Named moves, each a turn or a mirror, and the order they were made in; the first pair answered:
Z64:
[  1 -10  -5 -18   1  16 -23   4  -8  11 -18   1 -12  -3   2  12   4   9
 -14  22  13  -5  10  22  -2  -8   3  -1 -15  10  14  -5  17  10  14] |-> [ 11 -15 -10 -12   7  11 -21   9  11  12  -5  15   5 -11  14 -11 -11   5
   2  -7 -12 -14  15   7   8  19 -13   5 -17  24 -12  -6   9   6  15]
[  6   4   2 -15   0   4   3  -6   4   2  11   7  13   1  -6  -2  -6   4
  -2 -19 -14 -18   9  -1  -4   1 -11   4  -1  14  -8  -4  -5   2   4] |-> [  0   5   5 -20  -2   7   1 -10 -10   5   2  -3  -2   1 -14  12   2  11
 -12   3   7 -11   1  11 -13 -14   4   0   3   3  13  -3   1   6   6]
[ -4   4   2 -24  -4   1   4  -8   9  -3  -6  -2  -8   7 -21  23  11  14
  -2  10  15 -10 -14   6   7   7   4   2  18   6  13   5   3   4   6] |-> [  4   1  -1 -18  -1  -2   5  -3  22  -1   0  10   6   2  -9  10  -1  11
   8  -9  -1 -15 -10  -5  17  24  -9   6  15  17  -5   5  -6  -2   8]
Z525:
[ -1   1   1   7  -9   0  11 -11 -13   0  -1  -3  -1  15 -13  10   6   0
   0   4   2  -6  -6  -5  -4 -12  -9   2  -7  -9   0   4 -14  12   1] |-> [  2   3   2   5 -10  -1  15  -9 -15   0  -3  -7  -1  15 -13  12   9   1
   0   3   3  -6  -8  -6  -2 -14  -6   3  -3 -10   3   6  -9  11  -2]
[ -7   4  -4  17  -8   3  17 -10  -4  -7  -5  -4   7  23 -10   8  -6   5
 -10   7  -1  -7  -5  -2 -16 -12 -11  -5   1 -10  -2  13 -17  11   9] |-> [-12   5   3  12  -9  -5  24  -8  -3 -11  -2  -9   3  13  -8  12   8   7
  -3  -5   1   4  -3  -5 -10 -19  -4  -3   8 -11   0  15 -15   6  -4]
[ 13  -4  -1   7   7  17   0   3  -4   7   5  -7   4  -1  -5  10   0 -12
  -7   3   6 -30 -15  17 -15  15 -11  -7  -4  -4  -2   3  -5   7   6] |-> [  4  -3   4  -7   5   8  15  10  -3   6   8 -11  -4 -23  -5  13  25  -3
   2 -13  11 -17 -10  10  -7   4   2  -4  10  -9   4   7   7   3 -15]
[  5 -13   5 -21  -6   2 -19  19   5  12  -3   1  -6 -22   3  -2  12 -11
  12  -2  -1  -4  14   2  12   6  12  -6   5  12   1 -12  28   1  -1] |-> [ 11 -14   0 -12  -5   7 -28  12   4  13  -7   1   2 -12   4  -6  -4 -14
   7   7  -4 -10  10   5   8  15   3  -8  -3  18   1 -17  19   5  11]
Z269:
[ -2 -12  -2  -9   8   3 -10  15   6  15  13   7  -2 -26  -5 -30  13 -11
  27 -31   8 -20  16 -11  -3   5  14  -4  -8  17  15  -7  13 -11 -13] |-> [ -8  -9  -1  -6   3  -7   1   8  -3  10   6  -1 -17 -22  -6 -18  25  -6
  29 -18  23   6   8 -11  -6 -13  27  -4  -1   4  28   2  15 -10 -25]
[-16  -6   6  -1 -23  -1   2   4 -18  -2   4  -7   7  -3  -6   8  13  16
  -9  16   9  -9 -11  11 -39  -3   2  20  -1  -7   7 -13   5  16  15] |-> [-12  -8   4  -6 -21   7  -2   6 -11   3   6  -2  14  -6  -5   2   5  11
 -10  11   1 -21  -7  13 -38   7  -8  17  -6  -2   0 -18   5  15  24]
[ 13   7   7   7   5  16   5   8  -8  22  -5  -8  -3 -10  -8   4 -11  -6
   2   0  -5 -28   1   9 -11   0 -14  12  -2  -1   8  -5   1   0   4] |-> [ 10   8   8   8   8  12  12   2 -14  17  -9 -13 -13  -7  -9  13  -2   1
   2   9   4 -14  -4   9 -11 -11  -2  14   3 -10  15  -3   3   1  -1]
Z929:
[ -6  -3  -3  -4   5  15 -12 -10  -4  -1  -2   1   0  -2  -1   3 -10  -9
   4  12 -10  -6   2  -2   2   9  -3  -3  -5  -1   0  -8   0   7   0] |-> [ -7  -3  -3  -3   4  12 -12 -11  -4  -2  -4  -1   0  -1  -1   4  -8 -11
   6  15  -4   2  -1   0  -1   5   1  -2  -7  -3   3  -4  -2   8   1]
[ -7  -8  -6 -11 -30  38 -11  -2 -19  -8 -20   0 -30 -22 -13  18   9  -5
 -12  26  22  12   6  14 -17 -30  25 -28  10   0  23 -13   1   3 -19] |-> [-15  -7  -8 -14 -38  50   3  -7 -16 -17 -11   2 -18 -10 -27  18   9   3
 -22   9  10 -18  12  10 -28 -32   0 -32   6   3   8  -1 -17  14  -6]
[ -9  13   7 -14 -17  -7   4   1  -2   6  -1 -21   2   0 -14  -7 -10   1
  -1  -3  20  12 -15   0 -20   9  33   4  -3   6  11   1  17 -16 -22] |-> [-15  19   6 -11 -23  -3  17  -8  -3   0   5 -21   7  10 -22  -1  -9   7
  -6  -8  19   2 -16  -3 -28   4  20   1  -3  -1   6  10   5 -10 -17]
Z703:
[ -1 -15  10 -25  -8  10   4   6   4   8   7 -10   5  -6  -7   8  -2  15
 -18  14   1  -5  -4   8   7   5  -3   2  -7  -5  15  -6  13  -2  18] |-> [ -5 -12  11 -29 -11   4  17   7   0   7   9 -13   4  -8 -10  10   4  18
 -14   4  -2   1  -1   3   7  -3  -1   4  -2 -11  13  -2  10   1  12]
[  0  11  10   0  15   4 -25  15  -8 -22   3   7  11  -8  -8  -1  20   2
  -3  14   8  19  -5  16   1   5   1  -3  -8   4   8  -4  20  -3  18] |-> [ -8  16  12  -3  10  -3  -5  14  -6 -27   9   3  12 -11 -10   2  31  10
   0  -6   3  23  -6   6   0  -1  -1  -2   2  -2   1   6  14  -1   8]
[ 15 -23 -13   3  24  10   0  13  15  16   8  16  23   5  21   8  -9 -19
   8  -4  -9  -1 -10   0  -6  -4 -20  15  -2  30  -7   6   7  -9   5] |-> [  9 -17  -8  13  20   8  10   6  -5  13  -4   5   6  16  12  26   2 -10
   0  26  14  23 -21   7 -11 -28  -3  10   1  15  12  11   9  -4  -2]
[ -5  -1  -1  -1   0  30 -23  -4 -21  20 -18  -2 -18  16 -12  16  10  15
 -24  45  22 -18   4  29 -13  -7   2   0 -18  12  10  -7  11   7  16] |-> [-26   6   3  -8 -15   4  36  -2  -8   1   2  -5 -10  -1 -17  16  47  38
  -4 -20  -2 -16  14   2  -1 -23 -16   3  12  -2 -11  19  -1   9 -21]
Pairs:
(two moves a pair)
[  3   4  10  -7  -9  16 -17  15   0  -1  -9 -11 -11   4  -1   7  -1   9
  -4   3  16  -3  -3  12  -8   3  -5 -11  -6   5  16  -8   3 -16   8] |-> [ -2   6  11 -13 -12  11   1  18   9  -5  -1  -7  -5  -3  -4   2   9  11
   3 -23   3 -13   3   3  -4   2 -15 -13  -3   4   2  -2  -2 -12   2]	Z703, Z269
[-10  -3  18 -40  -7   1  29  14 -19 -17   4 -29 -17  -4 -22   6  16   4
 -16 -21   4 -33   0   1 -18 -30  21 -11  18 -19   9   5  -1   5  -5] |-> [ -7  -1  14 -24  -2  11  24   1 -21 -25   1 -28  -6  23 -26   3  -4   3
 -29 -13  -4 -49  -5   2 -26 -23   6 -13   5 -16   1   7 -18  15  14]	Z525, Z703
[-10  -5   6 -25   9  36  -3  -6 -11  15  -4 -10  24  15 -19   1   4  11
 -23  18  11 -24   9   9   1  -4  -9 -14 -18   2   3   1  -5  15  13] |-> [-13  -7   6 -30  10  34   4   0  -1  11   4  -5  30   6 -19  -4   6  10
 -18  -4  -4 -31  13   4   8  -2 -19 -13 -12   6  -8   5  -8  13  12]	Z703, Z703
[ 19  19   8  16   6  14  -6 -13   0  13 -22   3   0  20  10   6 -12 -19
  10  13 -13  -2 -25  23  -2 -21  -3 -33  -3  -8  -6   3   5   8  -2] |-> [  9  23  10  13   1   9  12 -13   5   6 -19   0   2  21   2  11  -1  -8
   9  -4 -18  -4 -21  17  -2 -28  -9 -39   0 -12 -13  14  -2  15  -4]	Z929, Z703
[ -4  -9   4   8  14  12   2   5   2   1   2  13 -17 -11   8  10  -6  -5
 -19  21  13  13 -20  16  -1   2  25 -11   0 -11  10 -10   7 -13  -9] |-> [ -3  -4  -4  17  13  11  21  -4  12 -12  13  21   1   3   8   0 -15  -3
 -14 -10 -11 -13 -14   0  -3  16  -8  -6   0  -6 -18   4 -18  -7   0]	Z929, Z64
[  4  -2  -2   0  -6  -9  13  -1   7  -4   2  -2   6   1   6  -7   0   8
  12 -19  -4   2  -5 -13   5   0  -1   3  14   4 -10  -4  -7   8  -9] |-> [ 12  -2  -1   6  -1  -2  -2  -2   7   0   0   2   8   8   9 -11 -17   2
   9 -10  -4  -1  -6  -9   3   9  -3   3   3  11 -13  -7  -8   2   3]	Z929, Z525
[ 17  12 -17  -5   2 -14 -16  -4 -11   7 -10   1 -23   8   8 -19   0 -15
  -7  17  21  14 -14  -6   0  -8  12  15 -15   7  13 -23   6  -8  -9] |-> [ 13  17 -19 -16  -2 -16   7   2   6   4   7  10  -7  -5   9 -29   8  -9
   0 -31  -5  -5  -1 -22   7   0 -14  20  -6  12  -9 -15  -6  -9 -16]	Z703, Z269
